[[-0.21 -4.45 -1.35  1.76  1.30  4.88 -2.20  3.96 -2.70  2.22  6.34 -1.53
  -3.28 -4.01  0.49  2.86]
 [ 0.46 -3.74  0.52  2.64  2.98 -0.33 -2.28  5.12  1.06  1.18  6.11  0.20
  -3.06 -4.60 -2.18  3.63]
 [ 1.85  0.40  2.79  2.29  3.19 -3.93 -1.19  4.42  3.95 -1.73  2.38  5.58
  -0.88 -3.08 -4.31  2.25]
 [ 1.70  4.60  1.23  0.05  0.42 -4.82  0.79 -0.35  4.96 -2.79 -3.14  6.65
   1.18  2.08 -2.00 -1.01]
 [ 1.13  5.18 -1.13 -1.85 -0.87 -3.65  1.20 -2.33  4.05 -2.52 -4.27  4.14
   2.16  4.88  0.47 -2.22]]
->
[[ 0.49  2.86 -0.21 -4.45 -1.35  1.76  1.30  4.88 -2.20  3.96 -2.70  2.22
   6.34 -1.53 -3.28 -4.01]
 [-2.18  3.63  0.46 -3.74  0.52  2.64  2.98 -0.33 -2.28  5.12  1.06  1.18
   6.11  0.20 -3.06 -4.60]
 [-4.31  2.25  1.85  0.40  2.79  2.29  3.19 -3.93 -1.19  4.42  3.95 -1.73
   2.38  5.58 -0.88 -3.08]
 [-2.00 -1.01  1.70  4.60  1.23  0.05  0.42 -4.82  0.79 -0.35  4.96 -2.79
  -3.14  6.65  1.18  2.08]
 [ 0.47 -2.22  1.13  5.18 -1.13 -1.85 -0.87 -3.65  1.20 -2.33  4.05 -2.52
  -4.27  4.14  2.16  4.88]]

[[-2.36  2.10  1.20  0.96  2.37  3.87  5.79 -2.60]
 [-5.28 -1.00  1.17 -2.69  1.14  3.17  1.66 -0.01]
 [-2.62 -4.54  1.88  1.49  2.77 -1.65  2.31 -0.39]
 [-2.89 -0.11 -3.18  4.01  5.21  0.13  5.48 -4.92]
 [-4.43  1.49  0.82  2.76  6.52 -2.08 -0.34 -0.09]
 [-5.26  0.26  0.66 -0.82  1.30  0.70  2.60 -2.23]
 [-5.56  0.59  1.47  1.63 -0.48 -1.55  5.93 -2.42]]
->
[[ 5.79 -2.60 -2.36  2.10  1.20  0.96  2.37  3.87]
 [ 1.66 -0.01 -5.28 -1.00  1.17 -2.69  1.14  3.17]
 [ 2.31 -0.39 -2.62 -4.54  1.88  1.49  2.77 -1.65]
 [ 5.48 -4.92 -2.89 -0.11 -3.18  4.01  5.21  0.13]
 [-0.34 -0.09 -4.43  1.49  0.82  2.76  6.52 -2.08]
 [ 2.60 -2.23 -5.26  0.26  0.66 -0.82  1.30  0.70]
 [ 5.93 -2.42 -5.56  0.59  1.47  1.63 -0.48 -1.55]]

[[-2.77 -2.41  3.11 -4.16 -0.50  0.93 -3.51 -2.01  0.46]
 [ 5.99  0.69 -2.71 -0.04  1.60 -2.08 -1.78  0.35  2.04]
 [-1.31  1.95 -2.37  4.15  1.22  1.90  4.38  2.00 -1.08]
 [ 1.58  0.48  1.98  0.99 -4.90 -4.62  1.30 -0.02 -1.85]
 [-4.23  0.71  1.34  2.69 -2.24  0.75  4.14  0.90 -2.73]
 [ 1.09 -2.02  1.34 -4.36  0.81 -0.24 -4.92 -1.87  1.95]
 [ 1.61  2.34 -2.52  4.44 -0.24 -0.82  4.20  2.12 -1.09]
 [ 3.98  2.26 -3.00  3.67  0.07 -1.91  2.74  1.82 -0.22]
 [-3.81 -1.85  1.29 -3.20  2.14  3.69 -2.63 -1.32  1.01]]
->
[[-2.01  0.46 -2.77 -2.41  3.11 -4.16 -0.50  0.93 -3.51]
 [ 0.35  2.04  5.99  0.69 -2.71 -0.04  1.60 -2.08 -1.78]
 [ 2.00 -1.08 -1.31  1.95 -2.37  4.15  1.22  1.90  4.38]
 [-0.02 -1.85  1.58  0.48  1.98  0.99 -4.90 -4.62  1.30]
 [ 0.90 -2.73 -4.23  0.71  1.34  2.69 -2.24  0.75  4.14]
 [-1.87  1.95  1.09 -2.02  1.34 -4.36  0.81 -0.24 -4.92]
 [ 2.12 -1.09  1.61  2.34 -2.52  4.44 -0.24 -0.82  4.20]
 [ 1.82 -0.22  3.98  2.26 -3.00  3.67  0.07 -1.91  2.74]
 [-1.32  1.01 -3.81 -1.85  1.29 -3.20  2.14  3.69 -2.63]]

[[ 1.47  1.27  0.11 -0.49 -0.02 -1.14 -0.03]
 [ 6.03  7.12  6.81  6.06 -5.40  4.20  5.26]
 [ 1.55  1.33  1.07 -1.20  0.06 -1.08  0.05]
 [-1.37 -4.00 -1.31  4.14 -3.36 -0.94  3.57]
 [ 3.72 -3.41  5.45 -2.90  2.66 -5.34  3.12]]
->
[[-1.14 -0.03  1.47  1.27  0.11 -0.49 -0.02]
 [ 4.20  5.26  6.03  7.12  6.81  6.06 -5.40]
 [-1.08  0.05  1.55  1.33  1.07 -1.20  0.06]
 [-0.94  3.57 -1.37 -4.00 -1.31  4.14 -3.36]
 [-5.34  3.12  3.72 -3.41  5.45 -2.90  2.66]]

[[-0.92  0.85 -2.04]
 [-0.45 -0.16 -1.23]
 [-0.37 -0.36 -0.98]
 [ 4.74 -4.75  3.28]
 [ 4.94 -4.71  2.23]
 [ 1.59 -3.37 -0.30]
 [ 4.41 -5.45  2.76]
 [ 2.63 -4.47  0.86]
 [-1.48 -0.17 -2.34]]
->
[[ 0.85 -2.04 -0.92]
 [-0.16 -1.23 -0.45]
 [-0.36 -0.98 -0.37]
 [-4.75  3.28  4.74]
 [-4.71  2.23  4.94]
 [-3.37 -0.30  1.59]
 [-5.45  2.76  4.41]
 [-4.47  0.86  2.63]
 [-0.17 -2.34 -1.48]]

[[ 2.76  3.47  4.43  6.14 -5.05 -0.24]
 [-0.82 -0.78  5.63 -0.25 -0.80  3.02]
 [ 2.47 -3.76  5.32  5.49  5.70 -0.45]
 [-4.99  3.46 -4.06 -4.42  2.76  3.59]
 [ 2.62  3.95  2.55  3.62 -4.34 -5.46]]
->
[[-5.05 -0.24  2.76  3.47  4.43  6.14]
 [-0.80  3.02 -0.82 -0.78  5.63 -0.25]
 [ 5.70 -0.45  2.47 -3.76  5.32  5.49]
 [ 2.76  3.59 -4.99  3.46 -4.06 -4.42]
 [-4.34 -5.46  2.62  3.95  2.55  3.62]]
